One turn sends every row of this set to another row. A few are shown first. Where does it send the rows asked after them?
zifof: [  6 -14  -4  25  13 -18  30  12  -4 -22  14  11   2 -19   3   9   9  27
  -8  14 -17  12   0  -6  -3  -3]
Vusep: [ 12   9  -8   1  14 -15  18   5 -12 -25   7  10  -6 -23 -15  13  -4  12
 -12  -1  -4  -6   2 -28 -12  -5]
dava: [  7  -9   0  -8  -4 -19  26  11 -12  -1  27   5 -13 -21  13  13  13   5
 -10  13  -5 -11  11 -28  -5  10]
modof: [  6   8  -2   3  11 -21  16  13 -11 -24   5   8   1 -19 -13   8  -5  10
 -13  -6  -2   0  -5 -28  -3   2]
mul: [  3 -17  -5  24  11 -20  31  10  -3 -23  12  12   1 -20   3   5   8  27
 -10  16 -16  11  -1  -8  -3  -4]
sadiv: [  5 -17  -5  23  12 -20  30   8  -3 -24  13  13  -1 -20   3   6   8  26
 -12  17 -17   9   1 -11  -7  -8]
mib: [  9  -8   2  -7  -4 -20  24  15 -13  -1  27   3 -10 -21  14  15  13   6
  -7  12  -4  -9  11 -25  -2  14]
zofa: [  8 -12  -6  26  14 -16  31  11  -5 -23  14  11   2 -20   3  10   9  27
  -5  15 -18   9   3  -6  -3  -5]
kevug: [ 16  -3   0  12  -6  -7   5  17 -14 -11  13  22 -31 -12  10  -9  -6   1
   2  17  -5   0   0  -6 -10  18]
lamig: [  6   3  -5   2   9 -22  17   8 -10 -25   5  10  -2 -20 -13   7  -5  10
 -17  -4  -2  -1  -6 -32  -8  -2]
kuf: [ 16   0  -6  22   2   1  22  -5 -24 -12  20  21  -2 -10  13  -9  -5  13
  11  22 -10 -14 -13 -18 -18   2]
peta: [ 15  -4   0  11  -8  -7   5  16 -14 -11  12  23 -31 -12  10 -11  -5   1
   0  17  -3   0   0  -6 -11  17]
Veke: [ 16  -4   0   9  -6  -6   5  14 -16 -11  12  23 -34 -13   9 -11  -4   3
   0  18  -4  -2   1  -7 -13  15]
Bipa: [ 15   4  -4  22   2   2  20  -1 -24 -10  20  20   2 -10  12  -7  -5  13
  15  20  -8 -13 -14 -15 -12   7]
pudo: [ 17  -2  -1  12  -6  -4   4  15 -17 -10  14  22 -31 -12  10  -8  -4   1
   2  17  -3  -1   1  -4 -11  15]
boda: [ 18  -2  -2  12  -7  -4   5  14 -16 -11  14  24 -33 -13  10 -10  -4   3
   2  18  -5  -2   1  -7 -12  15]
Sev: [  7  -8  -3  22  -1  -9  19  -2 -20 -12  14  22   1  -6  15 -19  -6  12
   4  20  -6 -10 -22 -23 -14   6]
lef: [ 12  13  -7   2  14 -13  17   7 -14 -24  10   8  -3 -23 -14  13  -5  11
  -8  -2  -3  -3   3 -26  -8   0]
nopu: [ 15  -7   0  11  -7  -6   5  14 -15 -12  11  24 -33 -12  10 -12  -5   2
   0  18  -4  -2  -1  -7 -12  14]
Sop: [  9  11  -4   5  12 -15  16  12 -13 -24   7   7   2 -21 -13  12  -4  10
  -9  -5  -4   0  -1 -25  -4   2]
zikil: [  6 -12   1  -7  -6 -23  24  16 -11  -1  25   5 -10 -20  14  13  13   5
 -11  12  -4  -9   7 -27  -3  13]
komes: [ 10   2  -1  25   2  -4  18   6 -23 -10  18  19   5  -7  15 -10  -4  11
  14  17  -8  -9 -18 -15  -8  13]
mutu: [  8  -4  -1  25  -1  -8  17   4 -21 -10  14  21   4  -7  15 -15  -6  10
   9  17  -7  -8 -22 -19  -9  12]
Ziret: [  6  -8   3  -7  -5 -21  24  16 -12   1  25   3  -9 -21  14  15  13   5
  -9  11  -4  -9   8 -26  -1  15]
Guv: [ 10 -12  -8  23  14 -15  31   8  -6 -22  15  12  -2 -21   2  10   8  28
  -7  17 -17   9   5  -7  -7  -8]
pifu: [  8   5  -6   0  11 -19  19   4 -10 -26   5  10  -6 -22 -13   9  -6  11
 -16  -1  -4  -3  -1 -32 -12  -5]
nilus: [  9  -7  -1  -9  -3 -19  26  14 -12   1  28   3 -12 -21  13  15  13   6
  -8  13  -5 -11  12 -26  -4  11]
Beri: [  8 -16  -7  22  13 -17  32   6  -4 -24  15  13  -3 -21   2   8   8  28
  -9  19 -18   8   3 -10  -8 -10]
kezo: [  6 -11   0  -7  -5 -22  26  12 -10  -1  26   5 -12 -21  14  12  12   5
 -12  13  -5 -10   9 -29  -4  12]
vema: [ 10  -6  -7  19  -1  -4  21  -6 -21 -13  16  22  -2 -10  14 -15  -5  12
   7  23  -8 -14 -18 -23 -18   2]

boda -> pudo
lamig -> pifu
Beri -> Guv
Now these:
Bipa -> komes

